In the data rows, zero lies at 4.5, halfway between 4 and 5.
Some points:
array([7., 6., 4., 4., 5., 3., 6., 3., 7., 5., 5., 6., 5., 3., 6., 5., 2.,
       5., 7., 0., 6., 6., 6., 2.])
array([5., 3., 2., 6., 2., 4., 4., 5., 3., 2., 3., 3., 0., 5., 4., 6., 5.,
       5., 5., 4., 3., 3., 4., 4.])
array([3., 7., 2., 6., 5., 2., 5., 4., 6., 4., 6., 7., 6., 3., 5., 3., 3.,
       7., 3., 1., 3., 5., 4., 4.])
array([4., 4., 0., 7., 5., 6., 5., 4., 4., 4., 3., 5., 4., 5., 4., 2., 3.,
       6., 3., 4., 6., 3., 4., 5.])
array([3., 4., 5., 9., 3., 8., 6., 5., 4., 4., 7., 6., 5., 6., 7., 2., 4.,
       3., 5., 3., 3., 5., 4., 5.])
array([3., 2., 6., 4., 7., 6., 5., 5., 6., 1., 5., 5., 5., 2., 3., 3., 6.,
       6., 4., 4., 5., 4., 5., 6.])
array([6., 5., 6., 1., 2., 7., 7., 3., 5., 6., 4., 4., 4., 3., 6., 4., 6.,
       7., 3., 6., 6., 2., 4., 6.])
array([1., 3., 5., 5., 6., 4., 7., 3., 6., 5., 4., 3., 6., 7., 5., 4., 4.,
       3., 5., 3., 6., 7., 6., 3.])
array([4., 3., 3., 4., 4., 3., 4., 6., 3., 7., 5., 8., 3., 5., 0., 4., 4.,
       3., 5., 5., 4., 5., 1., 3.])
array([6., 5., 7., 7., 6., 2., 4., 5., 5., 8., 5., 0., 4., 4., 4., 2., 6.,
       1., 3., 3., 6., 1., 3., 3.])
array([3., 4., 7., 4., 9., 3., 0., 5., 4., 3., 6., 3., 7., 4., 5., 3., 4.,
       6., 6., 4., 4., 4., 6., 3.])
array([1., 7., 3., 6., 1., 8., 6., 5., 4., 3., 2., 5., 6., 3., 3., 4., 6.,
       2., 3., 3., 3., 4., 5., 4.])
array([1., 4., 6., 7., 6., 4., 4., 4., 6., 7., 3., 4., 3., 4., 5., 5., 4.,
       7., 5., 5., 2., 3., 5., 4.])
array([6., 4., 4., 4., 3., 3., 2., 3., 0., 4., 5., 5., 5., 3., 2., 0., 5.,
       5., 6., 5., 8., 5., 5., 6.])
array([4., 5., 4., 5., 4., 3., 6., 2., 6., 2., 3., 0., 5., 5., 3., 4., 5.,
       3., 7., 3., 4., 5., 3., 5.])
array([7., 5., 5., 6., 4., 5., 5., 7., 7., 4., 1., 5., 3., 6., 5., 4., 5.,
       5., 5., 6., 5., 5., 2., 5.])
array([6., 6., 5., 3., 4., 5., 5., 5., 8., 4., 5., 7., 5., 6., 4., 4., 8.,
       6., 5., 7., 6., 2., 6., 7.])
array([5., 4., 6., 6., 4., 6., 5., 3., 2., 4., 2., 5., 2., 9., 2., 3., 4.,
       5., 3., 3., 5., 4., 6., 6.])
array([5., 6., 4., 5., 6., 6., 4., 6., 5., 3., 4., 2., 4., 6., 5., 7., 4.,
       7., 5., 4., 5., 3., 4., 3.])
array([2., 3., 5., 5., 1., 4., 5., 6., 4., 4., 8., 3., 2., 5., 8., 4., 6.,
       4., 8., 3., 5., 4., 3., 6.])
array([6., 6., 6., 7., 5., 6., 4., 6., 6., 5., 2., 5., 3., 3., 3., 4., 3.,
       6., 6., 3., 3., 5., 3., 5.])
array([5., 5., 7., 6., 4., 4., 5., 4., 4., 1., 6., 6., 3., 6., 3., 3., 6.,
       3., 3., 2., 3., 0., 7., 5.])
array([5., 5., 7., 4., 2., 2., 6., 2., 2., 4., 1., 5., 5., 3., 8., 4., 7.,
       6., 6., 4., 5., 7., 4., 3.])
array([3., 7., 5., 7., 5., 6., 3., 2., 3., 5., 3., 5., 3., 5., 6., 6., 4.,
       3., 6., 4., 2., 8., 7., 5.])
array([3., 3., 5., 2., 4., 7., 4., 3., 4., 2., 7., 5., 6., 3., 4., 6., 5.,
       4., 5., 3., 6., 4., 5., 5.])
array([2., 7., 6., 3., 4., 3., 5., 8., 4., 5., 5., 4., 5., 6., 4., 5., 5.,
       3., 4., 4., 7., 5., 4., 6.])
array([7., 5., 5., 4., 7., 2., 4., 5., 3., 3., 4., 6., 5., 4., 5., 8., 5.,
       2., 3., 5., 3., 5., 4., 7.])
array([5., 8., 7., 4., 5., 5., 4., 2., 2., 6., 7., 9., 5., 5., 5., 8., 5.,
       6., 4., 3., 5., 3., 4., 2.])
array([5., 4., 5., 5., 7., 3., 3., 3., 4., 4., 2., 8., 4., 2., 6., 3., 4.,
       1., 2., 5., 5., 5., 4., 7.])
array([4., 4., 4., 3., 5., 5., 5., 5., 5., 5., 4., 6., 4., 5., 3., 7., 9.,
       6., 3., 2., 6., 9., 7., 6.])
array([6., 6., 8., 6., 7., 7., 5., 6., 6., 5., 5., 3., 5., 5., 5., 5., 2.,
       5., 4., 7., 6., 4., 4., 6.])
array([3., 0., 3., 5., 0., 1., 2., 4., 3., 6., 3., 5., 5., 3., 3., 7., 5.,
       5., 2., 4., 6., 5., 6., 4.])
array([3., 6., 3., 5., 4., 5., 4., 3., 1., 6., 6., 5., 5., 7., 5., 6., 6.,
       5., 7., 6., 1., 6., 1., 1.])
array([4., 2., 5., 3., 4., 3., 6., 6., 2., 6., 3., 3., 6., 5., 5., 6., 3.,
       6., 3., 5., 6., 2., 3., 1.])
array([5., 2., 5., 4., 4., 3., 3., 0., 8., 2., 6., 7., 2., 4., 4., 4., 3.,
       4., 3., 9., 4., 6., 5., 3.])
array([4., 4., 2., 3., 6., 6., 4., 4., 5., 6., 7., 5., 5., 4., 6., 3., 4.,
       5., 6., 5., 3., 5., 1., 5.])
array([4., 4., 5., 3., 5., 6., 4., 4., 5., 5., 4., 6., 7., 6., 6., 6., 0.,
       3., 3., 4., 7., 3., 3., 5.])
array([2., 4., 5., 4., 4., 4., 3., 2., 4., 6., 4., 4., 5., 3., 3., 5., 4.,
       7., 4., 6., 4., 4., 3., 4.])
array([3., 2., 3., 2., 6., 4., 4., 3., 7., 7., 6., 5., 8., 3., 3., 7., 6.,
       4., 5., 5., 4., 3., 9., 8.])
array([6., 2., 3., 4., 6., 3., 9., 4., 7., 6., 5., 5., 3., 1., 3., 5., 3.,
       4., 7., 3., 2., 2., 4., 6.])
array([3., 5., 4., 5., 3., 6., 3., 8., 8., 6., 3., 6., 3., 4., 7., 4., 3.,
       1., 4., 7., 4., 5., 5., 4.])
array([4., 5., 5., 4., 6., 4., 9., 6., 2., 6., 3., 6., 4., 4., 4., 5., 4.,
       7., 7., 6., 3., 8., 5., 5.])
array([6., 5., 5., 1., 4., 9., 0., 5., 5., 4., 2., 4., 3., 3., 4., 5., 4.,
       1., 4., 1., 2., 6., 6., 3.])
array([8., 4., 2., 5., 4., 4., 5., 7., 5., 1., 7., 2., 4., 5., 5., 7., 3.,
       6., 2., 4., 4., 6., 4., 4.])
array([4., 4., 6., 4., 3., 2., 2., 5., 8., 3., 7., 5., 7., 4., 5., 4., 6.,
       5., 6., 5., 4., 5., 4., 7.])
array([6., 3., 4., 5., 5., 5., 6., 3., 6., 6., 5., 3., 4., 6., 3., 6., 4.,
       6., 4., 5., 6., 3., 5., 4.])
array([2., 8., 6., 5., 4., 2., 4., 6., 5., 3., 5., 5., 7., 4., 5., 4., 4.,
       3., 6., 5., 5., 2., 7., 5.])
array([6., 5., 3., 6., 7., 2., 3., 5., 3., 6., 6., 2., 3., 3., 6., 8., 7.,
       1., 8., 6., 5., 4., 4., 3.])
array([4., 5., 1., 4., 5., 4., 4., 4., 4., 3., 0., 7., 4., 4., 6., 6., 6.,
       5., 7., 4., 5., 2., 5., 5.])
array([5., 4., 5., 9., 5., 3., 6., 6., 6., 5., 5., 5., 5., 7., 5., 2., 6.,
       6., 1., 3., 4., 5., 4., 6.])
array([3., 8., 4., 5., 2., 5., 4., 4., 5., 7., 6., 2., 8., 3., 3., 5., 7.,
       5., 5., 6., 4., 4., 4., 7.])
array([6., 7., 4., 2., 4., 2., 6., 4., 2., 3., 6., 1., 3., 6., 3., 8., 2.,
       4., 4., 4., 6., 6., 5., 7.])
array([4., 5., 0., 3., 7., 5., 3., 3., 4., 6., 4., 5., 5., 9., 5., 1., 5.,
       3., 3., 4., 4., 6., 3., 6.])
array([4., 3., 6., 4., 3., 7., 6., 5., 4., 2., 5., 5., 6., 4., 4., 5., 5.,
       2., 4., 4., 7., 4., 5., 5.])
array([8., 4., 4., 5., 2., 3., 5., 4., 3., 7., 6., 5., 4., 3., 7., 4., 5.,
       4., 7., 4., 4., 2., 4., 5.])
array([7., 5., 4., 7., 3., 6., 5., 6., 7., 6., 4., 5., 2., 4., 4., 3., 4.,
       4., 2., 5., 4., 3., 6., 4.])
array([5., 6., 5., 6., 7., 5., 3., 0., 4., 5., 3., 2., 2., 4., 2., 4., 4.,
       4., 6., 3., 4., 5., 6., 4.])
array([3., 7., 4., 3., 1., 5., 5., 3., 6., 4., 5., 3., 6., 4., 3., 6., 3.,
       6., 4., 6., 6., 8., 5., 3.])
array([6., 2., 6., 7., 4., 7., 4., 3., 2., 5., 5., 2., 4., 3., 2., 6., 3.,
       6., 1., 4., 2., 5., 4., 7.])
array([8., 2., 3., 1., 3., 3., 5., 4., 5., 7., 4., 3., 5., 8., 5., 5., 4.,
       5., 5., 4., 4., 4., 9., 2.])
array([7., 6., 5., 9., 5., 6., 3., 6., 3., 6., 4., 7., 5., 5., 4., 3., 7.,
       4., 5., 5., 3., 6., 7., 3.])
array([3., 4., 4., 3., 3., 3., 7., 5., 6., 2., 4., 3., 5., 5., 7., 4., 4.,
       4., 6., 7., 5., 2., 4., 4.])
array([6., 5., 4., 5., 5., 4., 5., 5., 5., 2., 5., 7., 5., 4., 6., 6., 6.,
       6., 7., 6., 5., 4., 3., 5.])
array([7., 4., 4., 4., 4., 1., 2., 3., 4., 3., 2., 4., 9., 4., 5., 5., 3.,
       4., 5., 4., 3., 3., 4., 3.])
array([4., 4., 3., 4., 5., 6., 7., 4., 7., 5., 6., 3., 6., 5., 4., 3., 9.,
       4., 4., 6., 2., 2., 5., 2.])
array([4., 2., 6., 5., 8., 8., 6., 3., 3., 4., 3., 5., 3., 4., 6., 6., 4.,
       3., 5., 3., 7., 4., 4., 5.])
array([3., 3., 5., 3., 5., 4., 4., 5., 5., 6., 5., 4., 5., 9., 3., 5., 4.,
       2., 7., 5., 5., 5., 4., 5.])
array([3., 4., 7., 4., 3., 3., 7., 4., 4., 1., 6., 6., 6., 7., 4., 5., 2.,
       3., 4., 3., 4., 5., 4., 4.])
array([8., 5., 4., 4., 5., 4., 4., 4., 4., 1., 5., 7., 3., 6., 6., 3., 3.,
       5., 9., 5., 5., 5., 4., 5.])
array([4., 7., 4., 5., 4., 4., 4., 5., 6., 5., 1., 5., 6., 5., 4., 5., 6.,
       8., 6., 7., 7., 4., 3., 5.])
array([3., 1., 6., 5., 5., 5., 3., 3., 5., 5., 4., 4., 6., 6., 2., 3., 5.,
       4., 7., 3., 1., 6., 4., 4.])
There is one direction along which these points spread out most. Take the direction at right angles to it along which they spread out most. Then take the direction at right angles to both along which they spread out most. Go by this last direction. For each point below, how far along it does it lie, from 0 to 99? The average is 50, and the first point in the table lies past the average. One standard deviation of the points above along it is 16.
array([5., 5., 3., 2., 4., 3., 6., 5., 6., 7., 5., 4., 3., 5., 5., 2., 3.,
       6., 3., 5., 4., 6., 2., 7.]) 57
array([4., 3., 2., 4., 5., 6., 4., 9., 4., 7., 5., 3., 6., 4., 3., 7., 4.,
       6., 5., 6., 4., 4., 5., 4.]) 49
array([4., 6., 8., 1., 5., 5., 7., 7., 2., 4., 3., 4., 4., 5., 6., 3., 4.,
       5., 1., 5., 1., 6., 4., 4.]) 46
array([4., 5., 3., 2., 4., 4., 5., 8., 2., 6., 5., 5., 5., 4., 8., 1., 4.,
       4., 5., 6., 4., 5., 8., 2.]) 65
array([7., 8., 4., 5., 3., 7., 4., 6., 5., 4., 5., 6., 5., 5., 3., 5., 2.,
       5., 5., 6., 4., 5., 4., 5.]) 63
array([6., 4., 3., 6., 4., 4., 5., 4., 6., 7., 5., 6., 5., 4., 6., 7., 4.,
       4., 1., 6., 5., 5., 2., 5.]) 56
array([6., 3., 3., 7., 6., 7., 6., 6., 3., 4., 4., 0., 9., 5., 5., 3., 4.,
       5., 3., 6., 6., 6., 3., 4.]) 46
array([3., 7., 4., 3., 6., 5., 6., 5., 5., 4., 4., 5., 3., 2., 1., 2., 6.,
       2., 3., 7., 6., 5., 4., 0.]) 47
array([4., 6., 3., 3., 7., 4., 2., 3., 5., 5., 6., 3., 2., 2., 5., 3., 4.,
       7., 0., 5., 2., 4., 6., 8.]) 34
array([4., 4., 6., 6., 2., 7., 4., 5., 4., 7., 3., 4., 3., 4., 3., 2., 1.,
       5., 7., 3., 4., 7., 5., 5.]) 47
array([4., 3., 6., 0., 4., 5., 0., 5., 8., 4., 6., 5., 5., 5., 6., 5., 8.,
       6., 4., 2., 5., 3., 1., 4.]) 42
array([0., 6., 4., 2., 6., 3., 3., 5., 3., 4., 5., 5., 0., 3., 5., 5., 3.,
       4., 4., 5., 6., 5., 6., 5.]) 43
array([7., 3., 7., 5., 3., 4., 5., 6., 4., 4., 6., 1., 3., 4., 5., 4., 4.,
       5., 2., 4., 5., 7., 4., 4.]) 43
array([6., 5., 3., 5., 4., 6., 3., 4., 4., 5., 7., 5., 3., 4., 5., 6., 5.,
       6., 5., 5., 9., 5., 6., 2.]) 56
